Every row has a hidden score. In each pair, how much higher is the second row's than the first's? 10 means about the same, 20 much higher and 0 much lower. The score is a weighted sum of the row's numbers plus the product of two more (or one squared), each taken from its middle value.
[ 0.3  0.7 -0.1 -0.8 -0.8  2.5 -0.9  0.6  0.   0.6]
[ 0.5 -0.4  0.5 -1.4  0.1 -0.6 -0.3 -0.2 -0.3 -0.2] 5
[-1.   0.6 -0.5  1.1 -0.4 -1.2  0.3 -1.1  0.6 -0.9]
[ 1.7 -1.6  0.3  0.   1.1  0.5  0.7 -1.9  1.  -0.2] 8
[ 1.1 -0.9  0.4  1.9 -0.1 -0.6  1.3  0.3  0.4 -0.5]
[ 0.1  2.5 -0.6  0.1  0.6 -0.9 -0.3 -1.9  0.5  1. ] 11
[ 0.5  0.2  0.9 -0.6  1.   1.  -0.8  0.7 -0.3 -0.1]
[ 0.3 -0.9  0.  -1.   0.5  0.6 -1.   0.6  0.4  0.3] 10
[-1.4  1.7 -0.7  0.6 -0.2  0.4 -0.1  0.4 -0.6  2.4]
[ 0.8 -0.1  0.7  0.3 -0.8  0.5  1.8 -0.2  0.   0.6] 11
[-0.1 -1.  -1.   0.8  0.7  0.2  0.9 -0.1 -0.3  0.7]
[-1.1 -0.1 -1.2  0.9  0.   0.3 -0.3  0.7 -1.5  0.3] 11
[-0.1 -0.7  1.1  0.6 -0.6  1.3  0.2  1.1  0.  -0.2]
[ 0.2 -0.2 -2.3 -0.6 -0.8 -0.5  0.5  0.3  0.4  0.5] 10
[ 1.6 -0.5  0.5  0.7  0.2  0.6  0.9  1.6  0.3  0.2]
[-0.7  0.7 -0.7 -1.   1.  -0.9 -0.6 -1.4 -1.3  0.9] 6
[ 0.8 -0.5 -0.3  0.2  0.1 -0.2  0.8 -1.   0.6  0.7]
[-0.1  0.2  1.4  0.4  0.2  1.2 -1.6 -0.5  0.8  0.3] 8
[ 0.1  2.   0.3  0.3 -0.7  1.1 -0.3  1.3 -0.3  1.5]
[-0.3 -0.5 -0.6  0.7 -0.7  0.6  0.4  0.  -1.   0.4] 3
[ 0.1  0.5  1.2 -0.9  0.  -0.8 -0.1 -0.5  0.1  0.7]
[ 0.  -1.9  0.7 -0.2  1.2 -0.3 -0.6  0.  -0.5  0.8] 6
[ 0.2 -0.2  0.5 -1.9 -0.6 -0.9 -1.1  0.2 -0.6 -0.8]
[ 1.3 -0.8  0.  -2.  -0.7 -1.4 -0.3 -0.6  0.  -0.2] 10
[-1.   0.2  0.2  1.  -0.2  1.2 -0.4  0.9 -0.3  2.1]
[ 2.2 -0.3 -2.2 -1.3  0.8 -0.8  0.1 -0.3  0.6  0.3] 7
[-1.  -1.7 -0.4 -2.2 -1.2 -1.2 -0.4  0.5  0.8 -2.1]
[-0.7 -1.3  0.4  0.7  0.7 -0.3  1.5 -0.8  1.3 -1.6] 7
[-1.   0.6 -1.2  2.1  0.2  0.6  1.1 -0.8  1.6 -0.7]
[ 0.6  0.7  1.4  0.5  0.   0.  -0.1 -0.3  0.4 -0.6] 8
[-0.4  0.3  1.5 -1.1 -0.4 -0.6 -0.3 -0.7  1.3  1.3]
[ 0.6 -1.4  0.2  0.4  0.1 -0.7  0.5  0.1  0.3 -0.1] 10
[-0.3 -0.2  0.4 -1.6  0.3 -1.9 -1.  -0.6 -1.2 -1.4]
[ 0.   1.1 -2.3  0.4  0.8 -0.8  0.2 -1.  -1.   0.1] 11
[ 1.5 -0.1 -1.4  0.3 -1.1  0.2 -0.3  2.1 -0.1  0.3]
[-0.1 -0.9 -1.9  0.8 -1.3 -0.2  0.8  1.6  0.   0.6] 8
[-1.1  1.   0.5  0.5 -1.1 -0.4 -0.6 -1.4  1.9 -0.4]
[-0.1 -0.2  0.  -1.7 -0.4 -2.6  0.3 -0.8  0.9 -1.4] 16
[ 1.2  1.9 -1.3 -0.2  1.2 -1.   0.3 -1.1  0.6  0. ]
[-0.8 -0.1  0.7 -0.2  1.3  0.1  1.1 -1.2 -0.2 -0.6] 8
[-0.8  1.7 -0.3  0.2  0.9  0.   1.2 -2.4  0.6  0.5]
[-0.8 -0.2 -1.   1.9 -0.8  0.8  0.  -0.2 -0.7 -0.7] 8
[-1.1  1.   1.1  0.2  1.   0.2  0.3 -0.5 -0.5  1. ]
[-0.5 -0.6  0.5  0.2  1.1  2.1 -0.4 -0.2  0.3 -0.4] 9
[-1.   1.7  0.6  0.4  0.  -2.   0.  -1.9 -0.3  0.3]
[-0.3 -0.3  1.2 -0.7  1.   1.6 -1.1  0.  -0.4  0.7] 13
[ 0.1 -0.7 -1.9 -0.2 -1.3 -0.3 -0.8  1.6  0.3 -1.6]
[ 1.2  0.7  0.2 -0.2 -0.7  1.6 -2.2  0.   0.7  0. ] 8
[ 0.2  0.6  0.1  0.   0.9  0.1  0.  -0.8  0.5  0. ]
[ 1.4 -0.9 -0.1  0.7 -0.5 -0.1  1.2  0.   1.5 -0.7] 9
[ 0.  -0.3  0.5 -0.9 -1.3  2.  -1.6  0.5 -0.4  0.8]
[-0.4 -0.9  0.6 -1.5  0.4 -1.8 -0.1 -0.2 -0.6 -0.9] 5
[-1.3  0.1  0.   0.9 -0.9 -0.3  1.2  0.   0.  -0.2]
[-0.3  0.2 -1.1  0.6 -1.9 -0.5 -1.   0.8 -0.3 -0.3] 9
[ 1.1 -1.2  0.4  1.2  0.2  1.3  1.2 -0.1 -1.1  1. ]
[ 1.4  0.2  0.6 -0.5  0.1  0.5 -0.1  1.   0.2  0.3] 13
[ 0.3  1.2  0.8 -0.6 -0.2  0.4  0.3  1.  -1.1  1.4]
[-0.1 -1.9  0.8 -0.3  0.1  0.1  1.2  0.3  0.5  1.5] 4
[ 0.8  1.7 -0.2  0.5  0.   0.  -0.2 -2.1 -1.4 -0.6]
[ 1.2 -1.1 -0.2  1.   0.2 -0.2  0.2  0.5  0.7 -0.8] 9
[-1.4  0.3  0.4  0.3  0.5  1.6 -0.5  0.2  0.4  2.2]
[-0.5 -0.4 -2.5 -0.1 -1.5 -0.2 -0.7  1.5  0.5 -1. ] 11
[ 0.3 -0.6  1.3  1.  -0.2  0.  -0.3 -0.1  0.1  0.7]
[ 0.  -0.3  1.2 -0.7  0.6  1.6 -1.2  0.7 -0.2 -0.3] 13
[-2.   1.3  0.5  1.2 -0.4 -0.8  1.  -0.4  1.4 -2.7]
[ 1.3  1.5 -0.1  0.7 -0.3 -0.4 -0.1 -2.1 -0.4 -1. ] 8
[-1.   0.7  0.5  0.  -0.1  2.   0.5  1.4 -0.4  1. ]
[-0.1  0.8 -0.2  0.   0.5 -0.4  0.3  1.   0.3  1.4] 8
[ 1.1 -0.7  0.7 -0.6 -1.3 -1.4 -0.5  0.5 -1.  -1.1]
[ 0.1  1.2 -1.   0.5 -1.3  1.   0.4  0.8  0.8 -0.8] 11
[-0.1 -1.7 -0.1 -1.2 -0.2 -1.8 -1.5  0.7 -1.1  0.4]
[ 0.4 -0.4  1.6 -0.2 -1.  -0.7  1.7  0.4 -0.5  0.5] 19
[ 0.   0.4  0.7  1.6 -0.3  0.3  0.   1.1  0.1  0.8]
[ 0.2 -0.7 -1.4 -0.6 -1.4 -2.5 -0.3 -0.7 -0.1 -0.6] 7
[ 0.2 -0.4 -1.1  1.7 -1.7  0.  -0.8  1.5  1.9 -0.2]
[-1.3  0.7  0.1  1.6  0.2 -0.8 -0.4 -0.8  1.2  0. ] 11
[ 0.9 -0.8  0.1  0.6  0.2  0.5  0.   0.1  0.4 -1. ]
[-0.1  2.1 -1.1 -0.3  0.9 -0.2  1.  -1.7 -0.3  0.7] 12
[-0.2 -0.7 -0.7 -1.7 -0.5 -1.7 -0.3  0.  -0.8 -1.5]
[-0.4  0.4 -1.   1.3 -0.5  2.   0.9 -0.6  0.1  1.2] 13
[-0.3  0.5  1.2 -0.6  0.9  1.8 -1.   1.1 -0.5  0.6]
[-1.5  0.2  0.7  2.   0.1  1.3 -0.3 -0.2 -1.4  0.3] 5
[ 0.   0.   0.6  0.   1.1  1.3 -1.7  1.1 -1.   0.9]
[-1.8 -0.4 -1.6  0.9  0.9  0.8  1.5  0.8 -0.6  1. ] 12
[-1.5 -0.3 -1.1  1.  -0.7  0.2 -0.2  0.3 -0.8  1.2]
[-0.6  1.1 -0.3  0.5  1.1  0.   1.4 -1.5 -0.8 -0.6] 6
[-0.9 -0.4 -0.8 -1.5  0.  -0.8 -0.2 -0.6  0.3 -0.6]
[-0.2  1.5  0.1 -0.6  1.  -1.5  0.3 -1.7  1.   0.4] 8
[ 0.1 -0.3  0.8 -0.2  0.6  1.1 -0.1 -0.5 -0.9  1.7]
[ 0.7  0.1  0.6 -1.4 -0.2 -1.3  0.   0.  -0.7 -1.5] 10
[-0.8  2.6  0.7  0.8 -0.3 -0.1  0.5 -1.4 -0.2 -2.1]
[ 0.4 -0.5  0.3  0.1  0.5  1.5 -1.1  1.5 -0.9  0.1] 11
[ 0.6 -2.1  0.5  0.9 -0.7 -0.4  1.1  0.2  0.8  0.1]
[-0.5  1.4 -0.1 -0.3 -0.1  0.   0.3 -1.8 -0.1 -0.6] 11
[ 0.3 -1.5  0.3 -0.3 -0.4 -0.4  0.4 -2.2 -0.2 -1.5]
[ 0.8 -1.9 -0.6 -1.1  0.3 -1.6 -0.8 -0.2 -1.8  0.1] 10
[ 0.1 -0.6  1.1  0.  -0.4  1.7 -0.8  0.8  0.  -0.6]
[-0.5  0.6  0.5 -1.1  0.4  0.   0.4  1.3  0.6  1.1] 14
[ 0.5 -1.   0.5  0.3  0.3 -0.4  0.1  0.   0.8 -0.1]
[ 0.2 -0.8  1.9  1.2  0.2 -0.4  0.6 -1.8  0.5 -0.8] 7
[ 0.   1.2  0.9 -1.1  0.2 -0.1  0.2  0.7  0.3  1. ]
[-0.6  0.5 -0.7  0.6  0.1  0.5 -0.8  0.3 -0.6  2.4] 7
[ 0.4 -1.3 -0.4 -1.7 -0.7 -0.8 -0.5 -0.5 -0.7 -1.2]
[ 0.7  1.5 -1.1  1.4  1.6 -0.1 -0.4 -1.1  0.4  0.4] 12
[-0.5  0.7  0.3 -0.9  0.9  0.6 -1.3  0.7 -0.2  0.3]
[ 1.1 -0.8  0.2  0.9  0.1  1.6 -0.4  1.1  0.3  0.2] 7
[ 1.5 -1.2  0.6 -1.3  0.6  0.7 -1.1  0.3  1.5  0.9]
[-0.6 -0.1  0.3  1.  -0.7 -0.1 -0.2 -1.   1.5 -1.1] 6
[ 0.1  1.  -0.3 -0.2  1.   1.3 -0.7 -0.3  0.4 -0.1]
[ 0.3  0.5  0.9 -0.2  0.9  1.1 -0.1  0.8  0.   0.1] 10
[-0.9  0.4 -0.4 -0.8  0.   0.3  0.5  0.6  0.1  0.8]
[ 0.5 -1.5  0.2  0.4 -1.3  0.   0.9 -0.4 -0.2  1.1] 8
[-0.6  1.1 -0.3 -0.4 -0.5  0.2  0.4 -1.2  1.2 -0.7]
[ 0.   1.4 -2.6  0.5 -0.4  0.8 -0.1  1.8  1.6 -0.4] 17
[ 0.8  0.2  0.   1.3  0.6  0.8 -0.9  0.7  0.8 -0.8]
[-0.3  0.3  1.3  0.3 -0.4  0.4 -0.3  0.9  0.   2.1] 14
[ 0.1 -0.6 -0.5 -1.4 -0.8 -2.  -0.2 -0.2 -0.2 -0.7]
[-0.4  0.7  0.2 -0.6  1.2  0.8  1.  -1.5 -0.2  0.7] 10
[-0.8 -1.2 -1.  -2.  -0.9 -0.4 -1.2 -0.3 -0.8  0.1]
[ 0.8 -0.2  1.3  0.4  1.4  0.9  0.4 -1.2  0.9 -1. ] 8
[-0.5 -0.9 -1.2  2.  -0.2  1.  -0.6  0.6 -1.4  1.4]
[ 0.2 -1.5  0.  -1.4 -0.3 -1.1  0.   0.3  0.2 -1. ] 11
[-0.1  1.6  0.7 -0.6  0.1  0.2  0.1 -1.7 -0.2  1.2]
[-0.4  0.5  1.6 -0.1 -0.9 -0.5  1.  -1.5  0.6  0.1] 9
[-1.   2.   0.9  0.1  1.6 -0.9  1.6 -1.  -0.4  0.1]
[ 0.  -1.2 -1.2  0.7 -0.2  0.1  1.5  0.9  0.4 -0.6] 9
[ 1.4 -1.8  1.4  1.4  0.3  0.6  1.4  0.2  0.7  1.3]
[ 0.6 -0.2  0.   1.   1.  -0.2  0.6  1.2 -0.3  0.5] 10
[ 0.  -0.4 -0.6  0.3  0.   0.3  0.   0.6 -0.5 -0.3]
[ 0.6 -0.1 -0.3  0.7  0.6 -1.1  1.  -1.6 -0.7 -1.1] 5
[ 0.4  1.   0.2  0.4  0.2 -0.9  1.8 -2.  -0.7  0.1]
[-0.4  0.7  1.9 -1.3  1.8  1.4 -1.3  1.3 -1.7  0.3] 13
[ 0.5  1.  -0.9  1.1  1.5 -0.7 -0.6 -1.2 -0.2  1.8]
[ 1.1  0.   0.   0.3 -0.1  0.6  1.1 -0.8  0.4 -1.1] 12
[-0.4 -0.5  1.1 -3.4 -1.   0.1 -0.8 -0.6 -0.9  0.5]
[ 0.4  1.5  0.6 -0.6 -0.4  0.5 -0.3  0.4  0.   0.9] 12
[-0.4  2.2 -1.5 -0.1  0.8 -1.4  0.4 -1.  -1.4  1.5]
[-0.1 -1.2 -1.3 -1.6 -0.2 -2.3  0.   0.   0.3 -0.4] 9
[ 0.4 -0.3 -0.4  1.1  0.4  0.1  0.4  0.7 -0.3 -1.1]
[ 0.8  1.1 -1.5  0.9 -1.5  0.7  0.9  1.1  0.4 -0.6] 15
[-0.3  0.2  0.5 -0.2  0.8  0.9 -0.3  0.4 -0.5 -0.7]
[ 1.8 -0.5  0.4  0.4  0.5  0.3  1.3  0.   0.4 -0.5] 9
[ 0.2  1.  -0.7 -1.1  0.7 -1.5 -0.2 -1.8 -1.4 -0.1]
[-0.3  1.5  1.   0.5  1.7 -1.5 -0.1 -1.9  0.5  0.9] 9
[-0.3 -1.7  0.3 -2.1 -0.4 -1.9 -0.4  0.3 -1.  -2.7]
[-0.8 -1.1 -0.3 -1.5 -0.5 -2.1 -0.2 -0.3 -0.3 -2. ] 12
[ 0.3  1.6 -0.7 -1.   1.1 -0.1 -0.1 -2.7 -1.5 -0.1]
[ 1.  -1.4 -0.5 -0.5  0.9  0.6  1.6 -1.4 -0.3 -0.5] 8
[-0.4  1.7  0.3  0.2  1.1  0.4 -0.8 -1.7 -0.1  1. ]
[-0.4  2.2 -0.3 -0.3  1.2 -0.6  0.1 -1.  -1.  -2. ] 10
[ 0.5 -0.6 -0.4  0.6  0.6  0.   0.2  0.9  0.7  0.1]
[-0.2 -0.8  0.4  0.3 -0.2  0.4  1.7  1.   1.2 -0.1] 12
[-0.8  1.2  2.8  0.6 -0.3  0.1  0.3  0.5 -1.6  2.5]
[ 0.5 -0.3 -0.7  0.1  0.7  0.   0.6  0.6 -0.6 -0.2] 1
[ 0.3 -0.3  0.9 -0.1  0.3  1.2 -0.5  0.4  0.1  0.2]
[-1.8  0.4 -0.4  0.3  0.   2.   0.2  0.1 -0.2  1.4] 13
[ 0.3  0.4 -1.1  1.  -0.7 -0.2  1.7  0.7  0.   0.1]
[-0.7 -0.4 -0.8 -1.5 -0.6 -0.8 -0.9 -0.4  0.1 -0.8] 8
[ 0.   0.2 -1.3 -0.1 -2.8 -0.4 -0.3  1.6  0.1 -0.5]
[ 0.   0.  -0.4 -0.7 -0.2 -1.  -1.7 -1.6  0.5 -0.8] 2
[-0.5  2.1  1.4  0.5  2.  -0.6  1.6 -1.3  0.1  1.5]
[-0.7  0.8  0.1 -1.2  0.7  0.1 -0.7  1.4  0.1  1. ] 15
[ 0.1 -1.4 -0.2 -1.1 -1.2 -0.9 -1.4  0.4 -0.8 -0.3]
[ 1.2 -0.3  1.1  0.6  0.4  0.4  0.1  0.3  0.4  0.9] 11
[-0.2 -1.2  0.5 -0.2 -0.7  0.8  0.1  0.8 -0.8  0.4]
[ 0.6 -0.7  0.7 -1.1 -0.1 -1.  -1.1  0.6  0.6 -0.2] 7
[ 0.7  0.8 -0.3  0.5  0.6  1.1 -0.4  0.9 -0.4  0.4]
[ 1.1  0.6  0.4  0.4  0.6  1.1 -1.   0.9  1.   0.3] 8
[-0.1  1.8 -0.8 -0.4 -0.2 -2.5 -0.7 -1.2 -1.2 -0.2]
[ 0.3 -1.6 -0.4 -1.6  0.6 -1.9 -1.1 -1.6 -0.5 -0.8] 5
[ 0.5  0.3  0.3  0.6  0.6  1.1  0.   0.6 -1.3  3.4]
[ 0.1  0.6 -0.3  0.3  0.6  2.1 -0.1 -0.1 -0.8  1.7] 7
[ 0.6 -1.  -0.7 -0.7 -0.5 -1.9 -1.1  0.  -0.1 -1.4]
[-1.  -0.9 -1.  -1.5 -0.1 -0.4 -0.8  0.3  0.7  0.2] 17
[ 1.6  0.2  0.7 -1.5  0.6  0.5 -0.3  0.1 -0.6  0.3]
[ 1.  -1.1  1.8  0.6 -0.2  1.1  1.2  1.2  0.5 -0.1] 11
[-1.  -0.2 -0.9  1.1  0.7  0.7  0.1 -0.1 -0.5  0.9]
[-0.7  1.6  0.5 -1.2  0.  -0.7  0.2 -1.   0.3  1.3] 12
[ 1.2 -1.5 -0.9  0.6 -0.8 -1.9  0.3  1.1  0.9 -0.8]
[ 0.   1.3  1.4  0.2  1.4 -0.1  1.1 -2.   0.   0.6] 12
[-0.8  2.  -0.1 -0.6  1.5 -0.1  0.6 -2.  -0.2  1. ]
[-0.5  0.  -2.8  0.1 -0.6  0.1 -0.3  1.   0.1 -0.7] 13
[ 1.5 -0.1  1.5 -0.3  0.5  1.  -0.2  1.7  0.4 -1.6]
[-0.6  1.3  0.4  0.4  0.  -1.3  1.5 -1.8 -0.6  0.9] 9
[-1.2 -0.7 -1.9 -0.3 -1.9  1.4 -0.5  0.9 -0.7 -0.6]
[ 0.9 -0.9  0.8 -1.2 -0.1 -2.5  0.  -0.4  0.5 -0.7] 6
[ 0.6  0.6  2.2 -2.   0.1 -0.1 -0.1  1.4  0.3  1.2]
[ 0.8  0.4  0.7 -0.5  1.4  1.2 -0.4  1.6  1.1 -0.1] 9
[ 0.9  0.6 -0.2 -0.9  0.3  1.6 -0.1  0.5 -1.3  0.5]
[ 0.6  0.8 -1.3  0.3 -0.7 -0.2 -0.4  1.5 -0.2 -0.3] 12
[-0.5  1.5  0.7  1.2  0.5 -0.9  0.8 -1.3  0.4  0. ]
[ 0.1 -1.4  0.8 -0.1  0.2 -0.1  1.8  1.   0.2 -0.1] 13
[-0.1  0.3  0.  -1.   0.4 -1.3 -0.8 -0.3 -0.4  0.3]
[ 1.3  0.1  2.1  2.1  0.7  1.   0.  -0.3  0.1 -1.5] 8
[ 0.5 -0.4  0.1  1.4  0.8 -0.5  1.2  0.2 -1.4 -0.4]
[ 0.6 -0.8  1.2 -0.6  0.5  0.9 -1.2  0.6  0.2 -0.7] 12
